The rows below fall into families. The same turns and mirrors carry the whole set onto itself and the rows of a family onto each other. For each named row, which other rows are in its family? Write them in the order they are listed.
These 18 rows form 3 families of 6 rows each.
F: [-11 -25  15 -19  -6   8  15 -25  11  34 -33 -49 -30 -21  -2  36  31  -7
  -2  -5  -3 -59 -21  34]
T: [ 24 -40  -4 -28 -12  -4   9 -37  44  18 -16  25  25 -36 -31  20  29  22
  -3 -20 -29 -18 -15   2]
D: [ 23 -17  10  -6 -33 -30  -8 -41   5   9   1  26  -1 -36   3   3 -13  41
 -14  16 -37  -8 -20  16]
N: [-39 -35  15 -14  11  -5 -11 -13   1  16 -36 -40 -13 -34  -7  36 -18 -15
 -25  23   1 -44 -17  16]
Y: [ 22 -29  19  -2 -14 -19   3 -26  18  21  -5  18  26 -15 -20 -27   4  35
 -64  -6  -9 -16  11   8]
W: [-24 -27  -9 -14  16  -9   9 -27  22  41 -31 -65   0  -9  -5  27  37   3
  -5   8 -25 -31 -12  41]
Q: [ -6 -67 -11  12  11  -9  -2  -2 -17  16 -26 -34 -19   7  -6  23  -2  -1
 -25   4  -6 -42  20  37]
B: [  8  13   3 -16  -4 -21 -11 -36  27  15 -20  14  29 -38  -9  -5   0  28
 -32  18 -24  -8  -8 -14]
A: [  9 -39  -8 -19 -32 -35   2 -28  27  25 -21  30  13 -40 -15  17  10  33
  -6 -19 -28   8 -19  26]
M: [ 26 -29   9  -8   3 -20  -9 -36  18  -3   3  31  20 -40 -17  16  -6  25
 -15  30 -36 -16 -13  -8]
Z: [  8 -28 -16  -3  -1  11   4 -24 -10  21 -31 -49 -32   5   8  29  23   3
   5  -3 -18 -58   6  32]
V: [ 16 -34  14 -16 -57  -2  -4 -48  17  18  -9  23   9 -25 -10 -10 -11  41
 -30 -30 -19 -23 -11  22]
S: [-32 -22   7  -3  18  -6 -14 -31   1  17 -18 -63   1 -12   1  11 -15   6
 -34  39 -22 -41  -5  24]
H: [ -8 -60  32   8   2  -9  12  -9 -11  26 -12 -38 -31  -8  -8  20   8  -4
 -40   9   5 -55  -3  44]
X: [ 39 -47  24 -10 -26  10   4 -45  21   6   8  25  15 -17 -24  -8   5  33
 -37 -11 -24 -44  -2   6]
K: [-27 -33 -20 -13   6  14 -18 -19  -6  12 -46 -44  -8  -9  -3  29 -19  -8
 -12   2  -6 -48   7  13]
J: [ 30  -4   0 -16 -12 -20  18 -33  36  35 -19  11  18 -22 -14  -4  49  34
 -22 -19 -22 -12  -4  11]
G: [-17 -56  13   1   1   4   8 -25   8  35 -14 -61   1  11 -13  -3  14  10
 -48  -6  -9 -48   6  48]

Which other rows belong to the same family as K? D, Q, A, Z, V
Which other rows belong to the same family as H? F, T, N, M, X

The rows below fall into families. The same turns and mirrors carry the whole set onto itself and the rows of a family onto each other. For each named row, which other rows are in its family? Write them in the order they are listed.
These 15 rows form 5 families of 3 rows each.
vugu: [-14 -37  18 -70  19 -11  17 -32  37 -11 -29  25  -8 -14 -45  53 -13  -7
 -10  22   3  15  10  19  17  -6 -47  23   2]
besir: [ 19   9  11 -27  40   2  49   3   9 -44 -47  -9 -10 -28 -12  30 -45 -21
  -5 -17  37  34   2  15 -23 -32   2  19  17]
mifus: [  1 -34  35 -82  35 -23  15  -5  37 -16 -39   6  -9 -14 -57  48 -27   5
  15  30   7  33  20  23 -20  17 -39  20  19]
vatem: [ -6  -5  60 -22  16  -9  13  19 -51 -33 -13   6 -35  19 -27  63 -10   2
 -26 -12 -11  39  44   9  -4  -4 -27  35 -26]
Vuka: [  5 -26  32 -20  21 -32   8   9 -40  -9 -14   0 -31  32 -36  57  -5  -6
 -49 -18  -7  21  34  29 -10   1 -18  14 -12]
Puva: [ -6 -17  49 -36  16  -8  -2  20 -58 -25 -41  -2 -40  43 -27  58 -10 -16
 -29  -4 -13  26  13  20 -16  -1  -3  21  -3]
Lipul: [ -3   7  28 -24  41  -5  57  30  15 -58 -31 -18 -16 -14   3  24 -32 -25
   4 -11   2  12  10  11 -26 -28  15  28   3]
Vos: [-22 -27  22 -87  36 -15  11 -19  22   2 -23 -14   2  -4 -36  48  -8  -3
  -1  37   4   9  14  11  -2  22 -32   2   5]
degiz: [-11 -10  37 -47  -4 -15  30  16 -49 -19 -29 -12 -35  41 -36  52 -11  -2
 -29  -2 -18  37   7   2  11  -4   1  13 -19]
lim: [  2 -10  52 -47  10 -13  -2  22 -53 -27 -24  -2 -24  28 -17  50 -17 -11
 -33  -5 -16  37  13  19  -9 -22  -9  -2 -34]
siki: [-13 -28  28 -44  19 -29  28 -25  24  -4 -39  14   1 -25 -56  46  -5 -13
   2  34  24  11  16  17  -9  -4 -56   1   5]
Kiruv: [ 10   3  12 -36  63  -4  34  16  17 -60 -52 -14 -33 -28  -4  38 -34 -34
   4 -26  27  11  25   6 -19 -11   1  35   2]
mep: [ 32  11  45 -39  59  -1  33  25  18 -51 -46 -23  -7 -35 -15  34 -28 -17
  -8 -25  26  23  25 -14 -11  -9   6  31 -11]
kelu: [  3  19  16 -27  67   4  35  13  16 -56 -43  -7  -5 -23 -27  41 -34 -30
   5 -23  26  26   9 -15 -33  -4   0  26  -7]
Govum: [-18 -30  25 -69  17 -25   9 -10  28 -14 -46   9   3  -3 -39  48 -20 -16
   2  35  10   4  17  37  -1  -1 -63  25  15]

Which other rows belong to the same family as Lipul? mifus, Vuka
Which other rows belong to the same family as Vos? besir, vatem
Which other rows belong to the same family as mep? degiz, siki
Which other rows belong to the same family as Kiruv? Puva, Govum

The rows below fall into families. The same turns and mirrors carry the whole set onto itself and the rows of a family onto each other. For each named row, which other rows are in its family? Write them in the order they are listed.
These 40 rows form 5 families of 8 rows each.
ver: [ 33  28 -47 -11 -28   5  21  -1 -11  31   1  55   7 -34   6 -10  -6   0
 -12 -12  29   5  11 -10  23  27 -50]
zopo: [-15  -8  -6  21 -11  -8 -12  -5   8  -9 -36  49 -27  10  29 -22 -36 -19
 -15 -11  16  12  15 -17  28  13 -62]
sodez: [ 43 -24 -12   3  -3 -26 -23 -12   8   8 -14  22 -31  12 -14 -20  16  -2
 -49 -16  25  14  18 -17  23  -5 -41]
Kive: [ 28  -2 -34  -5  -4 -17  28  -3  -7 -14  -7  12 -48 -21  -1 -19 -17  -6
  22  30  46   7  -8 -43  23  15 -40]
nagi: [ -1 -15  -8   5   0  -8  19  24  15 -39 -22   2 -19  18 -13 -13   6   7
 -17  26 -11  -7  29   0  34 -10  19]
vokez: [ 17   1 -25 -14 -25   3  -9  30  -1  -7 -25  53  40   9  24  -5   0   4
 -21 -13  10  13  33  29  29  -2 -16]
vutu: [  8 -10 -12  -4 -27   6 -10  22   1   0 -22  36  21  15  -1  -8  -9  15
 -39 -31 -11  -8  46  26  37   9  -8]
ziki: [ 49   2 -32 -16 -16   8  21  -6  -5  28 -17  53   9 -21  10   1 -19   1
  -4 -23  27  12   0  -8  33  31 -64]
gusi: [ 37  -6 -29 -34 -19 -18  25  27   1   6   2   1  19 -29 -31 -10  21   9
 -17  15  24  -5  10  -7  47  20   3]
kun: [ 23   0 -25 -19 -29  -9  33  27  -7 -12   6  10   1 -18 -53   0  17   5
   1   7  29   0   0 -15  52   6   3]
rilo: [ 43 -33 -14   3 -12 -28 -13  -6  11   0  -6  18 -44   7 -22   0  19  -3
 -34 -29  30 -13   2  -6  32   4 -34]
Nazet: [-14  22 -30 -21 -10  15  24  33 -14 -12 -42   7   6 -23  24 -25 -18   7
  17  18   5  -1  14  14  42  24 -13]
Zetif: [ 11  -9 -45   1  -7 -12  38 -16 -12   7  -5  -2 -49 -18  -5 -19 -13  -8
  -3  22  24  -7  -7 -50  21  16 -37]
lofeg: [ 38  10  -1   1 -13  10  -3  26  -9  -9 -26  42  27  14   6  14  13   9
 -23 -29   0   3  21  19  29   4  -3]
dasit: [ 22   1   0  -3 -15  -3  -7  34  -3 -17 -32  48  29  16   1 -11   0   9
 -13 -22   7   6  42  36  42   6 -19]
luz: [ 18 -13 -30 -10   0 -26  25 -14  -4  -6 -15  -5 -47   5 -10 -19 -25  -8
  11  31  25  11   0 -46  40  33 -40]
dolum: [ 53 -14 -24 -31 -25 -25  25   7 -21  -4  12  13   4 -12 -42 -10  -1   7
 -11  16  30  -3   7   7  34   7   7]
mizo: [  2 -10  -3   2  -7  -2   6   4   3 -31 -25 -13 -20  32  -6 -11  -6 -19
 -19  20  -3 -21  23  -1  33 -12  13]
vit: [ 38  -1 -46 -21 -30 -14  15  -4  -8  17 -17  62   0 -27   1 -24 -15  27
   1  -9  32  21  12 -12  29  30 -66]
Bizi: [  2  -3 -15  23  11  -3   0  -4 -14  10 -43  37 -24  10  46 -22 -24  -5
 -15 -14   7   1  38   1   9  19 -56]
sed: [ 23 -14 -29   7  -4 -17  33 -13  -5  -9  -8  -5 -58  -8 -25 -29 -23   2
   2  19  19 -15   0 -43  34  20 -39]
galo: [-11 -11 -40   2  -6 -22  35  -3 -12   7 -11   3 -49 -23 -13 -38 -19  -8
   9  22  36  -3  16 -34  32  21 -50]
gike: [ 20   2 -17  -9 -36  11  -4  14  -2  -9 -27  53  27   1   6 -16   5  17
 -29 -21   4 -10  35  32  22 -15 -12]
kimip: [ 47 -26  -6  10  -1 -22 -18  -7   7  -1  -4  34 -27  17 -12  -3  11  -9
 -37 -26   1   6  33 -20  39  -6 -44]
runof: [ -6  13 -47 -16 -28  10  42  23 -13 -16 -30  14   8 -16  10 -31 -34  15
  17  31  28  -7  -1   6  24  25 -11]
lobu: [ -3  12 -35 -22 -34   9  44  12 -13 -23 -28  25   8  -8  10 -15 -37  12
  32  26   3 -13  18   3  39  23 -11]
roni: [  0  14 -39 -16 -15   3  39  28 -26   4 -42  18   8 -10  28 -30 -43   0
  17  28  22  -8  19   8  32  18  -9]
geb: [-16 -10 -15  14  -7 -22   9  23  -9 -38 -20  -7 -28  18 -15 -31   6   0
 -14  23   3 -12  34  -6  30 -10   9]
Povig: [ 50  -5 -41 -31 -19  -2  29  23 -14  -5   5  -1   0 -15 -31  -3  11  28
  -3  11  20 -12  23   1  32   8  13]
lanin: [ -6  -4 -24  22  -2   1  -6   3   0 -20 -43  39 -36  23  36 -41 -22  -7
  14   0  -4   3  28  -7  16  19 -49]
Guto: [ 45   0 -46 -21 -19  -6  18   8   1  15 -29  60  13 -27  -8 -10 -24  11
 -17 -29  42  10  15 -15  14  27 -49]
did: [ 47  -9 -29 -29 -27 -14  30  13  -5   3  11   8  16 -22 -38   6   0  13
 -34   6  32  -5   5  -8  47   0  -7]
dono: [ 40 -24 -10  25  -9 -28   8  -9  -7   9   5  39 -28  16 -30   0  11  -7
 -31 -23  31   3  25 -29  17   0 -40]
tukig: [ 33 -20  -8  13 -10 -18  -9 -11  11 -12   5  28 -28   8 -33   0  30   2
 -34 -28   8   7  17 -21  30   3 -45]
popo: [ 42   1 -44 -12 -28  -7   5  -7 -20  21 -10  45   0 -17  12 -21 -29   0
  -3 -21  39   6   5 -14  28  27 -74]
Zus: [ -6  21 -32 -13 -18  18  31  24 -16 -13 -25  30  16 -12  20 -26 -46  12
  17  29   6  12  36 -11  27  18 -15]
noz: [ -4  -1 -18  31  -5   2   4  -9 -16 -14 -40  46 -39  26  27 -20 -32  -6
   0 -14   7   4  25  -6  15   2 -58]
pem: [-10 -11  -1  12 -10  -4  -1  12  -7 -28  -1 -12 -39  22   6 -17  -1  -2
   1  30  -5 -11  24  -2  45  -5   0]
kubas: [-14   2 -24  13 -11   9  -5  -8  17 -11 -55  36 -24  18  37 -25 -19   2
  -8  -6  -2   4  28 -20  27  12 -58]
reni: [ -6 -30   7  15   9 -20  11  25  -8 -33 -38  -9 -30  27 -13 -14  -1   1
  -2   5   6  -5  28  -5  38  -2  -3]

Which other rows belong to the same family as vokez? nagi, sed, kimip, runof, lanin, did, popo
Which other rows belong to the same family as rilo? zopo, Kive, vutu, Povig, Guto, Zus, pem
Which other rows belong to the same family as tukig? ziki, gusi, Zetif, dasit, roni, geb, noz

The rows below fall into families. The same turns and mirrors carry the whole set onto itself and the rows of a family onto each other. For each named row, which other rows are in its family? Write them in the order they are listed.
These 16 rows form 4 families of 4 rows each.
baduk: [ -3  -1  29 -11 -63  13  16  32   5 -30  34 -30  -8  28   8 -14  -9  21
 -15  11]
mogup: [ 48  -5  62  10 -26 -12  18  -9  18 -15  12 -15   8  24  29  -1  17   4
 -35  -8]
kikod: [ 54   0  60  23 -31  -5  15  13   2 -18   0  -7   4  28  23   3   2 -10
 -12 -11]
Vezu: [ 19  -9  22  44  -1  -2 -17  -3  23 -33   0 -28   1  59  27  -4  40   1
 -30 -68]
fibib: [-39 -39  -1  19 -36  20 -17   9  24 -24 -11 -26 -30  36  13 -31   9   7
  -6 -29]
vopi: [-12  -7  33 -12 -63 -10  20  33   7 -26  35 -37  -3  36  12 -14  -5  39
 -16  -5]
napo: [ 54  -6  56   6 -38 -11  20  -5  12  -8  14 -17   5  29  25   7  20  -7
 -36 -16]
puf: [ 55   7  64   9 -37  -6  10  12   1 -17  18  -4  -1  34  13   0   6 -10
 -33 -13]
Zuzoz: [  3  -9  39  32   2   6 -22   4   0 -32   1 -27 -12  58  20  -2  40 -25
 -21 -64]
dazi: [ 11 -18  26  50   9   3 -23   0   8 -30   0 -12 -10  51  14 -12  36 -11
 -23 -64]
pemi: [-32 -39   2  41 -43   9  -3  12  26 -16   3 -28 -46  51  19 -32  18  31
 -12 -30]
rivot: [ 23 -13  18  44  -5   1 -10  -1  15 -41   9 -33 -11  65  26   1  47  -5
 -36 -65]
kefe: [-14  -5  27 -14 -60 -13  12  21  -2 -21  46 -32  -4  34   5 -12   2  39
 -16  -4]
falo: [ -9  -5  24  -4 -74  20  13  31  -4 -23  39 -24   8  39   2  -5  -5  21
  -7  -6]
gal: [-44 -38  -3  35 -26  24 -13   6  19 -29  11 -28 -31  44  11 -24  24  13
  -1 -27]
dag: [-39 -40   1  35 -45   6  -3   2  16 -19   1 -29 -40  51  17 -21  30  28
  -4 -27]

Which other rows belong to the same family as pemi? mogup, rivot, kefe
Which other rows belong to the same family as vopi? Vezu, napo, dag

The rows below fall into families. The same turns and mirrors carry the whole set onto itself and the rows of a family onto each other. For each named row, which other rows are in its family? Write them in the order they are listed.
These 32 rows form 4 families of 8 rows each.
seg: [ 14  11   7  33  -3  -4  25  13   5   6  28 -11]
dubik: [ -4 -25 -22  31 -36 -14 -28 -32   1   2  -2 -18]
Dur: [  0 -27 -34  19 -25   6 -13 -29  -9  -2  12 -22]
sabi: [ -5  22  27  27  15 -15  19  14  14  -6   3  15]
Sok: [ -8 -34 -25  14 -14 -18 -33 -34   9 -11 -23  -5]
sapuv: [  5  21  43   6  10 -17   2   6   3  10 -11   9]
Vumi: [ -3 -36 -39  -1  -1   4 -15 -31  -5 -16  -6 -10]
kul: [ -2  14   7  12  23   9  31  10  -2 -11  16   8]
Seba: [-15 -21 -30  -6   4  21  -1 -25 -15 -21   3  -2]
kur: [  6 -19 -30  13 -12  19   8 -13 -14  -3  27 -21]
Zifo: [ -6  -4  25   6 -14 -28 -36 -24   4   9 -33   6]
Kinom: [ 12  -2 -14  21  -3  13  24   3  -7   1  32 -18]
nifa: [ 10  14  17  47 -14 -23  11  10  17  10  15  -6]
nelum: [-19  -1  15  35 -15 -36 -27 -19  20  -7 -27  14]
nulib: [-22 -28 -27   5 -11   1 -25 -38  -7 -18 -15   0]
Dob: [  6   3  11 -20  18  18  13  -2 -21   2   5  -2]
Kapa: [  4   5  14  51 -28 -34 -12  -4  22  11   1  -6]
Ziku: [-22 -19  -9  21 -20 -21 -36 -36   7 -11 -26   7]
dimo: [ -9 -17   6  -7 -15 -12 -39 -35  -9   5 -32   0]
Ludul: [13 11  9 21 23 -9 27 18 14 -6 11  3]
Kav: [  9  13  21  36  11 -33  10  15  26  -2  -5   7]
Bopap: [  1  -1  16  40  -5 -43 -15  -2  30  -2 -21   7]
Vaz: [-12  16  29  37  -1 -33  -5   1  22  -4 -15  16]
gunol: [ -6 -18  -4  31 -15 -39 -33 -22  22  -5 -28   1]
sino: [  4 -23 -33  -4  14  18  10 -12  -8 -15   9 -11]
bodu: [ -2 -13  -2  45 -36 -31 -27 -22  15   7  -6 -11]
vop: [  9  -3 -13   4  24  10  30   7  -1 -12  17  -6]
Lefi: [  1 -13  -5 -26   8  21  -3 -21 -26  -1  -3  -5]
Ruk: [10 17 30 -9 19  2 15  9 -8  6  2  3]
vinab: [ -1  12  41  12  -3 -29 -19  -6   8  11 -26   9]
bupi: [ -7  -5 -15  -3  19  23  22  -7 -14 -17  16   0]
miri: [ -5 -21  -7 -20  -5   7 -26 -33 -19  -1 -18  -5]

Which other rows belong to the same family as vop? Sok, Vumi, Ludul, Kav, Bopap, gunol, sino
Which other rows belong to the same family as dubik? seg, Dur, kur, Kinom, nifa, Kapa, bodu
Which other rows belong to the same family as nulib? sabi, kul, Seba, nelum, Ziku, Vaz, bupi

